In the rows, zero is written as 128.
The rows of Z fall into several groups, which share some directions, and each row is roughly a mix of its group's hidden directions.
Z (162 x 11):
[[151 190 119 104 140 107  79 160 120 154 136]
 [146 141 117 158 110 171 177 107 116 143  75]
 [170 182  87 171 139 118 131 121 158 138 146]
 [137 113 161 115 206 150 139 124 111 118  94]
 [154 145 164  96 150  78  96 140 151 145  89]
 [124 189  76 119 105 124 119 138 169 157 129]
 [153 128  64 107 111  87 109 141 150 166 142]
 [105 101 143 137 170  66 103 133 161 100 118]
 [154  92  91 148 104  90 184 134 154 139 126]
 [157 148 137 135 190 154 112 124  89 107  88]
 [122 154 156 107 137 175 166 136 121 156  72]
 [123 131 128 127 172  93 119  88  59 124 136]
 [155 170 125  96 163 132  68 125 108  97 121]
 [114 141 153  94 187 151 121 125 164  83 113]
 [150 126 110 134 179 103 125 116 113 174  72]
 [129 104  72 137  73 114 167 108 130 151 144]
 [114 138 115  80 168 151 113 154 145 170  84]
 [132  53 138 112 148 132 152 113 176 135 141]
 [111 130 120 145 154  95 136 186 156 103  78]
 [ 99 161 113  79 154 142  83 168 109 128 110]
 [183  94  96 162 165 102 131 110 155 121 144]
 [ 73 125 117 137  74 118 108 115 143 171 156]
 [171 124 185 128 163 153 118 133 169 137  96]
 [100 143  81  94 128  75 114 143 161 153 149]
 [ 97  91 110 120  83 138 143 100 154 185 124]
 [ 88 102 142 143 117 163  90  76 156 149 148]
 [193 135 121 146 144 148 135 141 132 112  65]
 [103 127 144 157 122  65 115 106 134 127 186]
 [107 134 114 154 109 166 135 138  59  90 114]
 [106 175 111 121  93 166 102 143 130  73 137]
 [125 158  98 140  97 173 122  95  82 125 168]
 [ 96 119  97 111 131 113 189 100 169 159 135]
 [147  87 110 149 166 138 129 147  95 186 154]
 [115 109 157 192 115 115 132 136 153  84 164]
 [127 123 104  97 153  86  86 175 124 118 170]
 [146 140 159 157 157 153 154 129 124  73  80]
 [ 60 121 148 119 112 154  84 127 141 113 164]
 [145 113 137 181 170 149 137 157 110 180 144]
 [126 122 116  96 112 123 157 132 177  61 104]
 [126 140 104 105  99  60  98 139 134 151 166]
 [145 162 186 143 141 155 126  99 115  76 121]
 [ 66 118 174 137 127 106 112 169 158 110 136]
 [142 193 154 116 110 134 140 105 120 102  75]
 [128 111 116 200 112 118 158 112 147 101  89]
 [135  95 139 149 136 174  99 180 158  93 141]
 [113 117 147 159 154 179 151 161 112  83  97]
 [132 140 126 174 153 127 159 138 127 204 130]
 [ 78 134 115 141 137  95 197 152 133 144 116]
 [156 134  63  97 149 150 147 110  87 124 106]
 [137 129 115 186 138 134 126 147 181 168  94]
 [106  73 150  91 123  95 169 102 152 112 121]
 [ 79  96 171 126 126 166 143 142 139  89  97]
 [174  94 150 134 112 133 176  84 123  99 103]
 [161  82  99 112 128  70 127 129 145 162 152]
 [178 152 157 158 125 151  80 119 123 172 120]
 [110 165  83 138 148 122 102 180 120 117  84]
 [ 96 157  80 123 143 139 107 165 183 147 137]
 [132 150 102  91 150  63 129 118 145 129  82]
 [116 118  43 116 147 110 141 143 113 109 149]
 [ 99 144  77 153 145 169 124 159 110 148  85]
 [115 160 142  78 118 136  92 134 112  66 141]
 [148 105 127 135  99  61 149  84 115 130 158]
 [178 124  92 113 148 145 125  81 131 181 124]
 [144 149 167  98 133 181 133  81 120 120  91]
 [149 131 181 136 157 153 110 150 185 141 102]
 [165 127  83 141 109 113 157 117 118 184 165]
 [125  86 152 108 155 177 123 112 117  83 166]
 [138 123  49 126 102 103 157 114 100 139 117]
 [103 155 122 132  63  93 125  98 146 165 111]
 [117 120 125 101  84 109 137 158  76 121  75]
 [150 165 112 101 129 152  71 136  96 117 171]
 [178 179 127 112 124 153 173 132 147 127  92]
 [140 119  59 142 141 113 152  95  95 162 111]
 [111 152 131 125  51 144 141  89 120 144 153]
 [ 97 102 105 168 179 159 108 135  86 125 112]
 [ 81 155 184 125 113 174 118 129  94 124 124]
 [147 124 122 120 148 116 142  69 120 186  87]
 [ 51 108 143 133 124 142  96 164 108 141 139]
 [ 99 126  79 151 135 113 127 195 110 149 149]
 [107 159  87 164  90  86 125 151 140 125 167]
 [ 92  96 138 106 139 153 140 130  97 135  58]
 [119 163 150  93 154  98  87 166 116  86 117]
 [116 135 118  90  91  81 127 116 168  97  86]
 [154 172 158  62 146 133 133 159 149 125 140]
 [124 200 140 155  99 121 120 151 137 167 103]
 [ 81 120 117 116  82 106 161 129 108  72 120]
 [105 127 180 126 104 146 147 124 140  58 145]
 [139 123 134 133  51 136 148 144 138  84 157]
 [156 176 135 147 122 112 100 131  72 173 128]
 [133 137 123 134 113  90 105 180 175 116  79]
 [175 169  82 127 160 160 147 136  98 147 119]
 [165 137 106  90 154 161 171 166  97 111 139]
 [123 119 153 166 160 178 166 125 110 120  81]
 [171 119 119 116 102 114 176 105 116 185 106]
 [152 127  84 146  88 152 125  67 126 156 140]
 [119 131 193 157 182 120 131 115 151 144 153]
 [113 101 119  97 116  52 143 152 120 107 107]
 [123 155  55 115 135 159 131 139  92  97 125]
 [143  74 110 111 151 152 123 121  74  86 116]
 [ 72 114 158 126 157 153 132 163 119 122  76]
 [133 169 101 103  92  87  94 171 115 143 146]
 [136 190 172 116 140 139  81 143 121 105 105]
 [109 122  65 157  96 136 149 131 152 146 174]
 [100 145 149 129 142 192 107 171 167 128 120]
 [169 132 155 165 195 139 117  95 140 133 125]
 [134 184  96 165 125 143 116 169 149 116 167]
 [119 131 210 137 133 145 102 160 147 112 111]
 [172 160  92 170 132 145 158 139 146  88 106]
 [119  76 167 147 119 152 133 158 180 102 117]
 [100 160  94 128 104 168 153  92  98 126 171]
 [127 110 168 112 114 142 123 160 123  74 184]
 [108 118 170  79 154 138  87 135 103 150  90]
 [123 158  71 167 132 128 118 142 175 113 164]
 [ 88 132 114 104  74  93 128 140 110  99 171]
 [ 60 134 152 151 128 180  96 127 119 135 118]
 [106 105 177 107 134 170 133 124  80 150  92]
 [ 96  82 129 173 122 110 143 110 131 113  70]
 [134 160 109 144  92 151 193 150  95 144 145]
 [100  76  99 113 121 116 180 100 105 112 156]
 [111 105 169  58 114 110  93 115 137 124 146]
 [119 154  68 151  93 167 135 161 112 118 103]
 [174 162 133 135 119 136  56 141  98 132 129]
 [128 136 147 157 128  66 108 130 182 130 164]
 [130  97 134 128 185 147  80 137  98 167 147]
 [140 118  73 147  82 116 162 102  99 106 153]
 [146 131 137  94 186 102 115 119  69 136 147]
 [152 137 142 148 162 131 113 149 137  85 196]
 [105 128 124  78 140  74 137 126  96  79 116]
 [131 143 117 140 120 179 160 104  98 177  87]
 [138 129 131  49 139 153 126 152 142 146  89]
 [160 111 171 142 117 162 163  88 106 136 169]
 [135 117 165 128 141 187 173 131 103 111  87]
 [135 110 161 174 109 132 127 173 178 151  99]
 [124 138 178 186 136  94  87 103 120 133 114]
 [144 123  83 146  94 193 161 135 119 114 111]
 [ 98 173 176 154 121 157 124 129 113  78 111]
 [120  98 113 203 118 148 157 163 136 141 115]
 [ 78  95  98 162 156 122 108 141 112 118  80]
 [127 121 147 121 164 141 118 143 168 189  82]
 [119 117  64 143 141  90  75 128 121 126 155]
 [137  94 200 134 145 168 119 108 111 101 131]
 [ 86 105 158 105 104 105 103 170 142  89 157]
 [168 123  59 121 153 113 141 155 119 165 139]
 [142 130 103  49  83 132 118 133 106 136 134]
 [ 81 125  83 151  84 174 145 145 124 134 143]
 [160 169 123  58 153 107 121 133 148 150 117]
 [104 114  91 158 101  79 133 167 129 161 160]
 [124 113 131  91 124 182 145 131  76 136  82]
 [191 111 124 120 136  92 167 146 112 116 170]
 [165 104 139 176 119 146 152 120 110 147  68]
 [109 149 127 111 169 130  81 181  85 135 137]
 [161 124 159  63 139 120 121 138 181 144 115]
 [101 129  85 184 126  95 127 177 134 124 148]
 [114 108 122 145 127 172 161 121  96 130  59]
 [161 168 158 118 145 157 138  98 127  77  91]
 [129 144 182  93 140 162 158 113 119 176 105]
 [ 89  97  84 174  78 124 120 125 112 124 110]
 [133 197  86 123 116 113 118 120 157 167 110]
 [157 138  83  63 131 135 104 154 104 105 141]
 [134 123 146  94 160  65 117 101  83 142 115]
 [173 100 157 104 135 123 181 143 118  83 146]
 [142  70 137 170 133 141 123 185 157 133 129]]

One row of each group comes first, with its name. Which group is each row after those in?
[ 79 167 113  99 142 126 161 109 151  84 103]  (136)
[ 84 153 144  70 153 146  95 154 120 109 148]  (113)
[148 136  68 176 127  81 141 144 154 126 122]  (75)
[165 115 168  78 136 114 138  79 123 159 146]  (13)

[133 125 175 121  76 150 128 167 168  95 130]  (113)
[121 197 104 142 120 133 128 149 122 184 151]  (136)
[124 128  80 115 106 180 146 161 130 145  79]  (113)
[133 150 137  98 146 100  68 113 156  78 137]  (75)
[109 174 100 149 136 127  68 103 136 161 102]  (75)
[122 131 137 141 101 147 126 180 135  65 168]  (13)
[125 117 132  96 114 106  90 156 130  93 194]  (13)
[104 139  88 159 117 132 133 104 116 100 198]  (113)
[140  77 131 143 147 142 131 173 175 162 154]  (136)
[ 94 137  91 173  80  89 129 145 117 109 151]  (113)
[144 106 179 105 191 106 125 141 153 149 113]  (136)
[156 176  90  82 109 142 135 123 123 174 109]  (13)
[133 148 115 129  89 137 124  76 122 195 145]  (75)
[129 124 128 128 141 122 167  88 176 192 120]  (136)
